One turning vector, and how many ticks it has turned:
The counts run from 0 to 186.
[ 99 129 100 182 150 101  89  62 101 124 141 157 105 137 139 116 107 121
 103 116 183 140 140 113 179  88 179 142 178 115 131 133 118 151 139 147
 160 114] : 49
[152 123 109 148 165 129 101  66 138 127 115 188  92 127 134 134 107  98
 126 132 156 143 137 126 181 127 147 150 128 109 152 146 131 141  86 174
 147 124] : 146
[124 187 113 119 104 113 146 151 136 134  99 108 119 115 167 129  27 184
 118 111 132 115  95 117 105 150 103 114 126 142 182 135 121 109 142 144
 142 138] : 172
[ 95 166  83 148 164 101  96 103 134 103 153 150 141 134 176  79 106 121
  80 125 112 109 135 135 147 139 141 110 129 139 151 167 110 130 135 131
 172  72] : 46
[102 144 121 111 168 158 111  77 138 110 133 152  92  92 133 152 140 110
  99 130 146 174 146 145 105  94 150 175 168  84 120 133 144 106 121 195
 121 168] : 2
[ 85 127 148  97  86 156 120 124  83  65 110 110 125 115 110 110 133 118
 143 125 141 146 155 106 134 144 118 138  76 172 120 137 152 111 191 136
 131 104] : 105
[ 93 130 156 117 126 120 113  77 101 117  90 151 115  80 127 116 117  87
 164 122 161 185 151 112 109 125 109 170 124 126 116 129 164 145 157 115
 101 125] : 107
[ 78 147  97  91 121 140 118 143 108  75 157 122 121  88 131 135  89 146
 170 151  99 160 185 115 131 108 159 168 131 114 118 152 104  97 137  68
 121 147] : 89
[150 156 120 134 144 136 124  77 133 189 112 161  89  97 106 123 100 175
 126 103 164 149 104 107 170 122 152 134 156 108 136 127 153  96 129 138
 117  69] : 158
[124  99 100 137  92 173 112  93  91 157 126 175 113  93 123 121  62  65
 131 121 120 118 136 104 133  97 148 117 132 120 116 138 157 157 111 126
 115  83] : 127
[138 135 111  99 138 146  89  88 144 111 141 128 148 140 134 135  98 117
 118 159 117  78 154 135 189 133 153  95  76 129 155 172 155 130 138 180
 144  93] : 144
[ 92 129 116 135 109 114 129 146  91 157 103 125 122  98 133  83  89  92
  79 110 109 160 103  84 104 151 133  69 161 168 123 165 143 131 134 132
 115  84] : 26
[108 136  88 104 117 121 131 141 134 173 178 163 145 114 115 146 114 161
 106 134 118 134 117 121 132  66 172 129 177 117 160 175 124 100 133 123
 113 131] : 178
[100 143  98 131 105 125 137 110 128 141 144 193 127 124 148 147  89 142
 130 107 130 140 134 127 103  80 185 167 164  87 150  97 113 136 122  99
 112 139] : 80
[118 114 110 137  97 133 164 118 112 129  90 180 114 100 119 104  84  90
 129 113  77 160 114  74 112 178 144 104 104 141 142 135 146 138 114 129
 114  77] : 123
[108 138 132 141 105 128 138 154 122 144 118 123 142  92 129  78 103  92
  81  80 124 180  74 108 110 172 102  87 137 162 128 125 161 132 109 149
  97 135] : 25
[109 165 123  95 136 119 113 124 152 138 138 168 109  96 128 110 154 117
  64 129 107 137 113 110  87 112 127 123 116 151 106 151 121 107 175 189
 105  63] : 15
[ 95 136  95 138 125 147 128 139 135 142 184 168 141 120 108  85 114 100
  48 107  98 128 112 117 124 128 172  91 155 138 141 156 120 122  83 134
 132 100] : 34
[118 123 123 148 132 121  65  78 118 116 121 126 139 142 164 128  97 123
  99  90 193 112 127 136 187 128 172 115 141 128 136 124 137 153 131 157
 163 149] : 48
[135 126 117 138 118 137 137 153  69 183 117 140  88 138  79 138 113 140
 119 128 167 157 114  89 165  74 146 132 169 145 193 162 119  92 120 118
 116 145] : 166
[106 111 112 167 159 161 121 100 130 125 135 127 102  69 156 121  72  94
 143 132 133 177 139 127 159 158 119 155 147  87 147 141 172 125  79 122
 105 132] : 138
[107 137 159 109  99 136 122  92 102  82  87 105 121  96 143 123 105 104
 158 123 167 158 151 106 132 144 106 140  83 146 101 119 142 142 172 134
 110 157] : 106
[ 91 126 105 180 157  93 110 121 145 115 143 128  97  85 136 102  78 122
 144 124 124 194 116  93 161 124 143 117 163 108 123 131 138 138  81 101
 130 151] : 41
[101 165 124 169 124 104 110 102 180 100 138 120 151  97 148 106  62 162
  95  92 117 156 123 137 166 177 154  91 125 130 140 105 172 129 113 146
 154 127] : 44
[ 75 148 135  78 125 120 114  86  98 145 121 164 134  70  96 111 143 114
 146 147 147 171 157 124 122 106 116 146 111 134 107 156 155 127 173  98
  81  79] : 108
[117 143 102  86 115 133 126 183 148 137 169 130 153 115 119 159 116 189
  79 141 113 124 116 137 144 105 183 113 134 114 164 148 112 102 120 142
 119 166] : 179
[129 146 145  56 127 179  80  96  90 110 141 127 145 112 128 150  86 135
 117 151 140 121 163 135 126 102 172 123 121 102 112 167 136 103 132 164
 154 129] : 0
[125 195 130 145 131  94 109 117 178 149 143 162 125 117 148 150 127 211
 115 123 169 109 100 126 139 120 142 124  80 142 168 105 125 131 186 130
 107 123] : 63
[107 117 119 147 113 172 104 104 152 124 182 111 115  75 123 119  89 138
 116 161  88 113 150 108 176 158 122  96 120 101 130 137 163 104 135 134
 123  84] : 140
[142 150  90 127 114 146 130 145 120 123 118 154  83 159 136 138 122 146
  90 140 165  96 112  89 147  91 131 117 120 160 186 176  84 116 171 192
 134  95] : 163
[ 96 163 118 150 131  96 119 101  62 118  98 119 108 147 130  77 126 138
 133 101 162 161 133 106 190 153 150 132 136 149 159 141 124 116 127 101
 172  97] : 57
[ 82 140 122  97  97 109 125  66 112 102 106 153 186 121 158 133 113 113
 121 113 142 140 148 170  97 148 157 148 115  97 162 135 158 172 175 139
 118 157] : 95
[127 152 132  73  99 179 112 110 142 117 137 173 152 127  86 131 139 116
  84 122 134 105 122 125 120 141 124 113  43 157 125 121 118 141 161 169
 104 108] : 113
[ 65 138 112 112  84 140 173  97 110 106 141 152 139  84 139 112 121 155
 128 115  88 165 168 139 110 152 172 158 145  83 121 122 149 119 153 111
 126 103] : 92
[150 150 160  83 125 139 108  91 112  95  72  95 118  91 102 101  82 120
 143 117 148 176 144 119 125 158 128 118 104 146 109 141 158 128 126 159
 138 158] : 9
[107  93  84 130 129 164 129 119  73 122 127 125 139 116 111  96 101  74
 130 146 104 163 144 104 176 145 140 112 122 142 171 193 128 134  67 140
 140 112] : 135
[121 172 151  83 143 132  90 109 168 130 116 148 137 114 127 112 123 113
  67 126 152 129 109 124  95 116 108  90  85 160 125 159 138 121 160 201
  99 118] : 16
[155 165 121 126 134 138 119 142 125 132 110 117 113 144 140 156  98 132
 110 134 185 111  90 116 150  87 111 126 103 177 200 174 108 121 152 162
 100 164] : 164
[ 92 157  78 103 126 127 158 156 100 119 143 134 147 149 146 110 118 150
  97 141 105 153 124 140 113 105 151 133 149 149 192 189  91  89 116 155
 154 153] : 182
[116 149 128 143 135 165 114 136 128 100 160  87 131 119 136 109 139 141
  99 141 139 138 105 141 195 171  74 107  79 158 181 158 147  95 160 161
 130 122] : 152
[126 139 162 107 102 151 116  87 158 121 113 162 133  83  99 150 116 135
 137 110 153 146 136 107 122 140 145 144  95 120 104  89 173 131 156 139
  82 134] : 110
[ 83 127 109 103 156 168 120 102 122 106 157 144 131  97 110 139 171 125
  75 149 115 174 139 140 128  90 155 142 164 109 116 164 146  87 131 175
 114 139] : 3
[ 86 155 119 107  93 125 122 149 114  88 136 111 178 127 143 141 106 140
 138 144 136 127 150 142 120 111 153 137  86 138 172 160  97 144 142 120
 125 201] : 86
